rotation steps, each row followed by its count of steps:
The counts run from 0 to 235.
[135 135 145 127 134 127 145 125 161 166 117 128 156 132  98 132 148 116
  62 166  93 163 123 149 129 105  95 146 140 147 146  87 211 168 111  95
 173 120 137 172 137 102 109 131  93 119 111 151 115 132 162 115 116 125
 105] | 151
[131 164 170 125 135 140 125 137 142 141 105  92  90 127 134 158  91 144
  86 117 132 156  77 113 146 101 114  91 124 145 117  79 178 158 119 114
 177 155 168 160 124 123 138  89 138 127  80 107 112 115 158 121 145 145
 123] | 214
[141 138 115 136 110 173 148 141 139 142 109  81 121 131 113 188 138 149
  71 151 166 153  73 151 128 111 109 115 109 165 128 103 143 149 134 128
 140  71 102 143 118  76 116 132 122 128  66 147 128 135 151 138 148 158
 120] | 91
[144 129 146  89 119 105 106 121 103 178 106 109 172 123 161 159  99 112
 109 150 153 122  84 100 106  78 115 138 101 158 148  95 136 183 124 182
 123 129 135 111 114 107 138 142  98  94 162  91 139 118 123 122 170 117
 106] | 35
[ 91 148  97 159 101 131 111 148 125 165 134 106 145 112 141 167 136 114
 102 135 166 124  70  95  89 128 119 159 129 172 171 125 173 124 129 122
 111 141 125  87  74  90 115 133 127 138  98 139 121 166  84 167 136 149
 104] | 112
[ 96 150 106 155 102 127 110 147 129 156 135 113 156 101 140 161 138 110
 106 135 160 140  67  97  77 121 120 171 129 171 170 128 164 122 134 115
 112 137 130  80  75  90 130 141 120 138 106 143 130 163  84 160 152 146
 100] | 113
[111 147 109 147 110 158 144 154 150 139 128  83  95 127 106 156 136 157
  72 132 121 141  86 125 152 117 114 131 154 168 130 103 194 131 121  91
 154 128 142 135  90 113 114 109 135 148  57 136  97 146 121 151 125 176
 129] | 106
[120 109  96  90  90 125 142 120 110 193 118 109 167 137 113 164 161 117
  71 153 138  96 112 117 119 123 110 144 155 153 163  91 169 144 110 152
 111 119 115 112  88  99  89 154 107 108 124 125 138 159  97 148 132 147
  96] | 141
[ 83 134 128 137 118 111 108 123 114 195 112 126 174 108 150 130 121  90
  78 140 134  99 103  80 104 133  99 150 113 143 172  87 188 151 124 138
 116 165 158 113  84 115 116 115 118 115 145 109 132 146 112 144 135 118
  85] | 3
[130 160 184  88 119 119 120 125 135 173 115 151 125 109 127 141  97 116
  78 123 117 176 105 109 145  74 127 108 134 108 134  88 182 157 110 128
 172 142 186 131 121 150 130 106 118  93 107 136 172 136 132  91 153 126
 108] | 25
[140 135 160 131 153 134 131 128 133 146  96  86 114 155 149 162  90 141
  82 150 138 135  87 126 160 104  93  96 106 144 135  90 182 182 114 140
 164 144 140 181 129 109 126  95 123 102  91  94 105 102 168 130 140 129
 126] | 45
[157 163 169 113 110 125  87 148 126 152 125 113 108 106 136 146  85 124
 115 117 130 158  61  98 106  65 133 110 124 162 118  92 160 134 138 124
 163 143 174 101 111 124 176 117 118 138 107 112 124 124 121 112 175 151
 106] | 55
[112 125 145 123 118  87  99 124 127 169 129 128 172 147 144 148 118  99
 120 139 122 118 104  98  99 113  96 150 167 157 175 100 213 153 101 149
 134 193 141 125  96 117 120 128 101 114 138 111 103 144  95 151 121 131
  99] | 159
[136 108 142  91 103 125 115 112  92 185  93 108 148 144 146 169 102 114
  86 143 171 106  89  95 121 104 102  94 107 133 152  76 148 168 119 188
 116 126 130 125 111 106 117 125 110  86 122  95 148 126 132 130 156 131
  97] | 32
[169 148 151 114 114 152 115 151 127 159 112  92 101 116 121 147  86 141
  73 110 130 123  73 104 121  89 120  88 106 152 102  79 155 134 144 109
 157 115 174 112 114 113 154 122 131 139  87  97 123 112 142 112 173 163
  95] | 58
[ 86 119 119 126 110 118 123 121 110 192 106 110 152 126 136 126 127 105
  65 141 131  88 106  84 130 144  95 131 129 140 164  70 197 153 121 134
 113 168 155 124  80 122 105 107 121 118 117 104 123 145 111 149 129 130
  88] | 1
[150 186 160 152 159 119 119 158 153 129 133 112 153 109 177 173  79 141
 115 114 145 186  72 123 104  83 139 145 101 142 144 153 151 159 130 114
 158 125 149 113 128  90 151 147 120 102 110 130 132 129 122 129 179 125
 125] | 69
[118 155 162 131 130 146 119 137 137 145 107  90  97 136 139 164  87 146
  82 116 144 135  76 109 147 110 105  81 118 141 122  74 182 151 118 122
 161 151 161 157 120 125 128  80 143 129  69 104 110 119 154 126 144 147
 115] | 215
[120 167 178  96 132  96 114 128 132 176 125 147 147 110 151 141  90 116
 101 114 107 177 111 101 143  72 134 137 134 109 149 112 184 170 106 129
 166 155 181 120 111 153 128 114 111  88 133 123 159 142 117 105 154 113
 115] | 23
[118 117 107  90  80 149 146 123 127 178 118 126 146 143  86 168 155 128
  62 142 125 120 115 131 132 111 106 110 175 126 148  84 187 127 110 133
 135 105 129 127 101 111  83 140 110 111  76 147 145 164 114 132 125 161
  96] | 138
[114 151 168 128 124 108  79 138 117 151 124 106 124 132 175 172  80 112
 141 128 157 148  57  90 112  85 122 115 123 160 153 108 166 160 111 159
 145 185 143 115 100 122 157 103 117 118 117  98 110 127 110 143 154 138
 124] | 51
[167 147 163 101 131 102 113 131 123 171 116 115 165 108 151 146 103 124
 108 152 117 162  89 115 116  62 128 151  98 167 124  92 150 189 121 147
 155 120 147 124 134 110 156 145  94 103 163 106 128 106 145 104 173 115
 117] | 38
[143 139  91 142 136 140 171 141 153 150 115  95 169 145 126 158 139 162
  51 126 107 112 123 137 140 134  99 147 150 137 138 124 194 141 126 103
 140  92 137 127 116  79  76 168 114 112  82 132 101 141 118 155 141 157
 108] | 123
[106 172 146 116 110 114 131 141 152 156 147 150 156 109 121 158 140 118
 101 129 107 195 108 131 124  94 139 170 173 129 156 132 195 138  95 103
 161 135 156 114 100 125 108 135 104 106 102 174 153 178  92 126 128 140
 123] | 132
[156 134 151  95 125 102 105 125 113 176 106 112 169 119 154 153  99 111
 117 157 140 144  85 105 107  79 120 145 101 162 140  97 144 183 121 173
 132 127 131 115 119 100 148 147  95  94 169  97 135 118 134 115 170 115
 112] | 36
[157 141 172  86 112 145 124 117 128 176 101 117 127 119 108 160 115 119
  70 141 146 150  88 125 120  89 101  85 108 141 120  55 149 163 128 138
 157 103 141 146 140 107 136 117 114 114 112 126 156 116 175  93 163 131
  90] | 198
[145 168 125 137 122 121 126 155 156 128 145  99 119 115 122 160 133 152
 111 131  98 184  78 145 129  74 139 169 163 189 110 122 191 150 106  87
 174 127 143 120 112 113 137 131 103 146  96 142  84 140 111 133 136 165
 141] | 102
[154 142 163 126 151 137 137 133 138 150 100  94 120 143 136 149  95 141
  75 150 118 157  96 132 156  82 107 105 106 149 119  82 179 184 116 125
 180 123 147 177 141 113 135 111 113 105 102 102 108  98 175 108 146 128
 127] | 43
[147 165 173 117 109 115  83 144 126 149 134 115 111 108 146 152  78 118
 128 123 137 158  56  99  98  69 136 120 127 161 125  96 162 137 127 132
 161 156 175  96 104 125 179 113 117 139 112 112 123 124 114 116 170 144
 110] | 54
[117 140  89 148 145 123 168 144 147 152 118  96 169 145 147 170 136 156
  69 128 119 111 121 126 145 141 103 170 149 136 160 145 193 157 117 116
 126 117 127 131 102  82  68 163 120 100  95 123 107 151  99 167 135 143
 123] | 125
[152 145  94 145 135 141 166 149 156 150 114  96 163 133 109 153 141 158
  50 129 105 113 120 139 129 129 101 145 153 138 131 120 191 138 134  93
 141  88 139 127 118  73  81 172 116 121  74 137 108 140 120 150 144 162
 108] | 122
[131 145 172  85 109 141 124 122 125 177 103 135 123 125 117 151 105 118
  62 130 131 154 101 116 148  86 117  79 131 103 136  73 173 149 117 138
 164 126 173 140 119 139 123 107 119  94  94 130 172 133 147  99 151 135
 102] | 27
[172 156 162 100 134 109 116 134 126 161 116 117 157 104 146 138 101 122
 101 148 113 169  90 122 122  57 128 145  99 168 118  94 155 188 123 136
 163 110 152 133 137 113 155 136  91 108 155 107 123 111 155  95 167 114
 116] | 39
